One turn moves each row of this set onto another row. After a few examples, where does it send each row asked below?
Z429: [-43 -22 -15  14  33 -11 -35  29  11  37 -15 -13  23 -32   7  36   1  -8
 -43  11 -10]
Z547: [-40 -23  12  -2 -11 -23   5 -18  14 -19  22  15   7  -9   5  47 -36 -41
 -10  25 -24]
Z23: [-29 -13 -10 -11 -12 -28   1 -26   6  -3  -1  17   4 -25  25  40 -16 -40
  -5  12 -33]
Z138: [-14  -9 -21  16  29 -15 -33  30  34  42  -7  -6  36 -29   0  31  -8  -4
 -35  20 -16]
Z452: [-19 -33  -8  11  45 -38  17 -10  50   3   0  -4  25 -33   1 -21 -14 -24
 -24  23 -10]
Z484: [-30 -17  -2  22  29 -28 -29  38  26  38 -10  15  21 -30   0  32   4 -11
 -46  30 -10]
Z861: [-39  -3  -5  26  36 -12 -37  33  16  30  10  -4  36 -18   6  36  -3 -10
 -46  22  -9]
Z197: [-29 -17  11  -1  -4 -25  17 -33  -7 -14  14  13  10 -24   0  37 -10 -38
 -13  15 -40]
Z475: [-40 -21 -14 -13  -8 -18   5 -20   1  -5  13  15   0  -8  16  26 -18 -47
  -3  35 -33]
Z916: [-38 -16  -8  14  36 -16 -37  34  18  38 -17  -9  30 -38   7  27   2  -9
 -36  17  -9]
Z435: [-24 -21  -8  -8  38 -25  48  18  16 -15  -2 -15  26 -17 -33  32 -25  17
 -12  26   1]
Z859: [-41 -21  -7  34  39 -19 -27  34  33  29  -8 -15  21 -20  13  34  -9 -17
 -42  30 -14]
Z177: [-37 -13  -4 -20  28 -22  28  20  16 -17  -8 -14  10 -33 -35  41 -19  27
  -2  20  -1]
Z601: [-40 -31   6 -21  27 -15  33  23  17 -20   1 -18  22  -4 -31  36  -9  23
 -10  27  -2]
Z242: [-29 -17  -3 -17  -6 -28 -12 -25   2   8  27  17   3 -25   6  39 -24 -45
  -5  12 -21]
Z310: [-27 -13  -9  22  28 -25 -34  33   9  29  -7   2  31 -35  -4  18   2 -24
 -47  27 -40]
Z759: [-33 -15   0 -10  32 -10  18  17   8 -29 -16 -24  21 -21 -37  45  -5  17
   4  16  -2]
Z184: [-23 -29 -12  21  21 -21 -22  39  27  32   0   6  44 -16  24  25  -1  -6
 -41  30 -29]
Z24: [ -7   3  16  -5  24 -18 -10   4  39 -15  32  33  34 -17   9  15 -14   4
 -35   4 -22]
Z631: [-27 -14 -13 -14  -6 -26   5 -14 -12 -20   7  15   9 -37  26  44  -8 -33
  -8  12 -32]
Z657: [-36 -15 -19  25  42 -23 -38  30  12  22 -19 -15  22 -45   8  33   0 -19
 -31  23 -16]
Z583: [-32 -35  21 -10  25   6 -25  -4  30  -9   8   2  10   8 -31  -3 -19 -27
  -8  17 -12]
Z41: [-18 -36 -11   8  40 -29  26 -19  53   1   5   2  30 -24  -1 -13 -21 -24
 -20  28 -12]
Z162: [-47 -26  -7 -15  44 -16  24   8  18 -16   6 -34  21 -19 -25  11 -25  21
 -24  41   2]
Z217: [-32  -1   5   0  36 -10  24  13  12 -19  -3 -37  21 -26 -40  16 -13  23
 -11  29 -18]
Z9: [-37 -37  19 -11  23   5 -29  -2  29   0  20  11  15   3 -22  -5 -19 -33
 -10  25 -16]
Z360: [-31 -13   1 -23  32 -23  24  11  11 -20  -7 -25  15 -24 -33  33 -23  24
   0  14   2]
Z236: [ -4   0  11   2  32 -20 -10   8  42 -10  39  23  40 -13   1  15 -22   9
 -38   9 -19]
Z179: [-34 -16 -16  -8 -18 -33   4 -20   5  -3   6   5   1 -24  26  39  -9 -35
   5  12 -30]
Z694: [-29 -11  -8 -17  20 -25  31  21  19 -13  -3 -31  14 -11 -31   9 -11  25
  -5  27   4]
Z340: [-40 -16 -14 -17 -12 -31   7  -7   5 -18  24  13   2 -20  30  33 -25 -37
 -23  23 -32]
Z584: [-31 -19  -4 -26  31  -5  35  -6  20  -2   2 -24  20 -30 -29  22 -14  21
   3  28   4]
Z21: [-31 -15   2  -5 -10 -15   7 -32  -1  -5  13   9 -11 -13  20  35 -23 -35
 -22  17 -20]

Z236 turns into Z41
Z484 turns into Z694
Z429 turns into Z177
And these:
Z217 turns into Z197
Z184 turns into Z162
Z584 turns into Z242
Z601 turns into Z340
Z475 turns into Z861
Z360 turns into Z23
Z759 turns into Z631
Z452 turns into Z583

